(in the rows, 128 means zero)
Named turns come first, each shown by rows before and after it. Which turns, in which order, take the first row of each pair that follows to the second? Write the first one first, as in the answered first pair.
vube:
109 110 104 110 119 133 181 136 123 150 154 162 125 124 129 145 150 114 105 143 -> 112 102 117 94 126 128 177 128 117 132 130 161 104 115 122 141 153 117 124 162
147 124 185 107 188 109 94 93 142 79 42 97 84 89 137 98 109 169 153 129 -> 153 152 173 166 181 106 90 112 124 132 70 103 153 86 167 88 81 158 131 55
116 138 136 127 144 109 155 132 111 147 119 153 153 117 140 127 123 129 121 108 -> 107 137 121 125 136 118 155 142 125 152 140 149 153 123 136 138 130 132 111 116
129 120 134 97 134 127 151 130 121 118 113 133 107 129 119 131 136 142 143 153 -> 138 128 148 113 136 120 150 124 104 129 99 137 123 118 130 119 126 141 149 129
fekom:
137 125 125 136 147 148 132 121 129 123 126 143 121 112 116 147 127 129 148 126 -> 135 126 120 130 133 150 148 133 129 125 130 141 119 119 120 152 125 141 136 128
154 147 160 156 161 91 103 86 86 143 72 155 155 88 134 94 121 118 174 125 -> 152 138 137 99 120 101 209 133 93 155 80 178 147 107 162 124 109 150 121 130
145 146 96 201 147 165 135 135 88 160 145 151 154 127 125 127 132 93 133 89 -> 147 142 86 179 131 167 170 152 89 165 151 158 145 131 135 138 128 108 115 93
bufed:
124 127 113 152 157 135 87 139 83 189 117 131 140 140 139 116 168 90 153 102 -> 129 97 126 87 144 129 110 131 115 122 73 100 71 148 128 115 173 124 158 156
116 141 101 147 131 136 130 106 134 148 140 120 125 147 150 102 120 122 137 103 -> 120 132 112 134 137 128 127 93 132 125 112 114 103 140 141 97 123 126 156 118
119 122 113 122 109 132 142 148 139 109 151 135 127 161 122 158 140 127 99 147 -> 116 135 123 160 141 128 115 128 111 134 150 151 155 145 115 144 141 97 124 125
134 143 150 189 152 114 32 97 123 114 111 106 136 117 107 107 136 98 162 107 -> 144 120 138 104 93 125 98 131 178 56 107 69 72 147 113 132 134 148 113 158
Bet:
122 146 125 162 115 138 174 92 94 148 120 143 152 135 119 157 106 179 117 132 -> 114 139 116 176 103 145 128 93 133 125 154 102 140 153 107 168 115 173 110 145
135 134 163 170 138 98 93 112 74 156 109 131 157 86 136 108 127 130 150 78 -> 138 137 151 185 117 105 79 130 102 151 136 102 163 101 142 111 121 134 124 70
136 138 136 168 123 128 114 134 132 142 153 135 156 108 147 119 116 120 123 100 -> 129 128 145 167 138 128 81 117 138 123 151 127 139 106 122 121 131 109 145 127
lan:
115 141 138 150 117 99 126 142 142 118 141 110 143 139 131 119 95 123 138 124 -> 107 137 147 145 138 98 111 123 133 111 128 121 129 134 116 117 109 118 161 147
142 120 160 144 147 142 122 90 106 98 99 148 153 112 105 84 93 119 142 98 -> 151 124 152 155 126 144 130 108 116 100 117 133 167 122 118 85 75 127 115 78
134 119 123 108 106 151 171 146 138 147 137 112 122 171 97 189 161 115 126 153 -> 133 118 126 106 112 153 167 141 134 142 132 114 118 166 94 187 164 109 129 158
112 130 130 133 135 134 101 131 144 123 153 132 114 122 111 143 146 118 135 149 -> 114 130 142 110 140 130 157 131 111 135 118 156 114 110 130 137 130 131 139 139
Then:
Between the rows of a pair lie two turns.
152 146 123 58 116 138 150 161 159 111 122 126 94 113 155 166 153 146 94 117 -> 147 175 121 106 129 131 149 162 129 160 136 142 144 106 174 161 139 130 90 68 -> vube, bufed
110 127 108 166 141 139 129 148 116 188 184 154 164 147 128 138 127 127 112 103 -> 124 123 153 175 177 118 93 100 92 154 117 151 145 122 115 99 130 121 167 108 -> bufed, vube
135 110 143 100 129 116 146 127 123 102 103 109 107 122 125 126 119 142 137 151 -> 139 115 128 125 113 117 115 139 147 104 144 84 119 139 128 132 116 136 118 138 -> Bet, lan
123 158 128 150 98 87 145 115 98 129 78 123 136 130 140 100 118 109 116 91 -> 118 150 108 162 85 101 98 120 142 105 124 81 125 148 121 115 132 103 101 108 -> Bet, vube
128 132 109 146 123 135 104 144 124 133 151 99 147 142 121 138 142 112 139 115 -> 135 127 132 108 134 125 147 133 96 119 89 119 128 123 129 120 135 122 158 125 -> bufed, lan
114 123 103 159 132 112 55 131 147 112 137 111 132 116 99 139 125 154 162 123 -> 112 113 117 100 134 114 124 126 123 105 86 144 101 104 105 140 125 174 171 154 -> bufed, lan
83 114 110 81 116 140 164 128 127 133 154 168 97 135 82 145 159 123 134 189 -> 81 120 116 92 136 136 153 120 110 146 151 186 108 127 76 142 161 113 148 184 -> bufed, vube
120 152 138 186 163 112 120 136 89 186 126 193 193 108 122 102 130 114 128 95 -> 114 150 135 196 172 114 90 130 100 177 138 181 187 113 103 106 146 100 137 109 -> lan, lan
108 124 123 150 121 129 99 133 140 133 157 119 140 136 122 141 135 113 125 128 -> 118 127 129 127 117 122 160 143 116 147 126 141 147 127 141 137 116 129 118 115 -> lan, lan
126 110 129 91 105 158 194 151 136 109 152 151 102 133 133 156 122 148 65 149 -> 112 142 133 180 153 155 115 127 96 160 178 174 163 116 119 142 134 98 100 102 -> bufed, lan
114 137 116 101 120 93 81 106 166 115 182 102 128 140 81 97 116 124 181 127 -> 118 134 102 50 96 97 187 134 139 142 164 145 130 141 116 111 98 149 147 123 -> lan, bufed
134 117 148 119 165 113 99 124 145 86 87 101 119 134 105 128 148 155 139 145 -> 146 126 138 119 129 114 134 151 159 94 95 84 138 143 136 129 119 175 103 112 -> lan, Bet
149 110 103 111 87 118 145 144 149 104 141 123 130 150 171 135 96 141 78 85 -> 135 128 113 163 134 119 100 119 113 145 148 152 169 131 160 127 105 106 109 65 -> vube, bufed
132 134 100 139 112 132 185 153 129 139 148 122 145 136 157 151 100 138 85 98 -> 138 114 142 100 135 113 160 108 126 77 78 108 89 125 133 128 116 149 136 146 -> bufed, bufed
135 117 148 94 138 135 146 106 111 116 74 139 100 117 139 113 132 137 161 152 -> 124 120 104 127 105 157 101 142 167 131 173 99 113 154 131 148 145 126 113 148 -> bufed, lan
132 131 129 103 110 125 178 149 148 132 149 158 124 112 144 153 140 146 141 128 -> 130 119 136 105 113 127 134 135 170 98 150 135 101 116 121 151 155 141 156 155 -> lan, vube
163 137 138 81 107 126 172 125 121 144 85 132 111 122 167 84 102 147 95 116 -> 146 122 151 79 140 127 108 89 133 110 81 122 75 118 123 86 138 129 138 168 -> Bet, Bet
125 131 146 155 177 123 138 127 69 169 140 210 159 110 106 100 135 110 163 89 -> 112 128 105 172 145 143 104 154 127 169 225 169 166 143 95 129 153 103 121 96 -> vube, Bet
152 147 114 161 116 106 134 130 110 134 78 135 192 127 154 94 106 95 141 45 -> 167 131 117 139 92 100 114 131 158 68 70 75 149 149 145 94 108 120 132 72 -> bufed, lan
143 130 145 84 107 91 188 146 123 87 79 112 116 171 159 105 111 158 121 135 -> 138 140 128 157 108 101 83 141 165 85 148 61 138 187 134 107 123 130 121 119 -> vube, lan
111 137 140 166 112 97 116 145 108 117 160 120 120 107 126 109 141 134 147 122 -> 104 131 135 156 109 101 117 149 121 111 169 119 108 112 122 123 152 130 140 138 -> vube, vube
103 117 133 110 101 189 92 163 154 171 209 107 122 184 81 156 168 159 105 190 -> 88 122 138 93 136 191 152 154 93 218 180 178 134 155 88 154 168 152 120 187 -> lan, bufed
113 120 136 130 178 133 89 109 101 126 114 157 115 110 86 138 159 91 176 178 -> 130 102 124 71 120 135 153 144 144 80 109 121 81 130 105 152 140 136 130 194 -> vube, bufed
117 138 105 153 129 133 135 142 113 178 172 149 164 132 125 142 137 121 115 112 -> 104 120 112 134 154 137 113 124 120 158 165 155 126 127 99 146 162 111 142 156 -> lan, vube
123 120 83 98 126 133 166 136 149 144 144 137 93 148 92 162 181 100 98 167 -> 114 122 96 116 156 134 137 114 128 160 140 159 105 134 79 153 188 78 128 164 -> bufed, vube
